One turn moves each row of this set onto another row. After a few examples, where does it send each row asked below?
Q_485: [  1  -4  17  -7  -7 -21   3  11   3   2   7  -2  -4  -8  -4  -8   5 -12
 -10  -6   5 -10 -23 -16 -10   4   2   7  18  -3   7  -1  -9   9   4   3
  -8]
Q_498: [-14 -10  16   4  -3  -5  -6  13  -7  11 -14  -8 -12   5  13  -8   1   1
  -6  -9   5 -20 -22 -13   4   5  -6  -2  -3  15  -1   1   1  -1  16  -6
   0]
Q_689: [  0  -5  10   8   6  -4   5  11  -9   4   3   0  -2   2   2 -25   8  -5
 -13 -18   4  -8 -15  -9   9   1   3   6   7   1 -13  11   2   1  15  -5
 -13]
Q_890: [ -4   9  16   8  13 -11  -1   7  -4  -8   3   2 -14  -8   9   2   4 -13
  -6   4  11  -2 -13 -11  14   0   3 -15   4   0   8  -6   4  -1  12   4
  -1]
Q_762: [ -3   3  12  -2  -5 -12  -4   4 -14  -2  -7  -2   8  -8  -1 -19  -7 -15
  -9  10   7 -14   0 -12   6   3  -1 -11   7   4  11   0  -1   5   3   4
   3]
Q_563: [  5   4   7   3  20   1  -9  14 -10   1  -6  -6   7 -17  19  -9   0  -7
  -6  -4 -11 -21 -11   2  -7   1  -1  10   1  -3  -3  -3   1  -4  14   6
   4]
Q_901: [  0   3   0   8  -8   4  -8  15   3  -1   6 -10  -8  -3  -2  -2  -6  -1
 -22  -8  -2 -16 -25  -8  -2   1  -9  12  -3   5  10 -10   6   8  21  -1
 -14]
Q_615: [  0   1  24   0 -13   2 -12  26  -9   4   2 -15 -11  -3  -2   6   2   2
  -4  -5   1  -6 -12 -17  12   2   7   0   6  -3  -1   1  -4   9  11  -7
   1]
Q_528: [ -8  -5  11   7   7   4  -6  28  -3  -2   2 -17   8  -2   0 -11   0  -2
 -17   7  -5  -9 -11   0   6   2   8   4   7  -2   5  -4  -5  -7  21  21
   2]
Q_472: [  0  -2  22   5  15  -4  -4   7  12   5   0  -2  -4 -14   6  -5   5  -6
 -22  -6 -14  -4 -17  -8  -6  14  10  10 -10   0   2  -2  -2   0   4   0
  -7]
Q_904: [ -4   0   9   2   0  10  -4   2   3  -1  -7 -12 -13   0   5 -18   1  -7
 -21 -12   1 -21  -3   9  -6   9   2  -1   2   8  -1   6   7   5   4 -12
  -3]
Q_87: [ -6   6   6  -6   0  -3 -23  31  -5   4   2 -11  -8   1   8 -22   4  -9
  -1   6  -7 -13  -5   3  -5   8   6  -2   1  -6   0  -4   3  -5   6   1
  12]
Q_666: [  0   8  16   1  -3   5 -10  20  -1  -8   9  -1  -1 -20  -7  -7  16 -13
  -2   1  -2 -12 -16 -15  -5   4  -6   1  -6  -8  -8 -16  -2  -3   9   3
   2]
Q_866: [ -5   6  13  -3   9  -4  -6  11  -2  11 -11  -7  -8   0  15   3   1 -19
 -11   4   3  -1  -3 -13  -3   8  -4  -5  11  -7  10   5  -7   9  -2 -10
   2]
Q_186: [ -2  13   7   3  -8  -9 -13   8  -2 -10  10 -12   1   5   2 -18   8 -13
  -5  -2   0 -11  -5  -3  -8  -5   3   4  -2  -3   6   4  12   7   4  17
 -14]

Q_689 moves to Q_528
Q_485 moves to Q_901
Now these:
Q_615 moves to Q_472
Q_498 moves to Q_563
Q_87 moves to Q_866

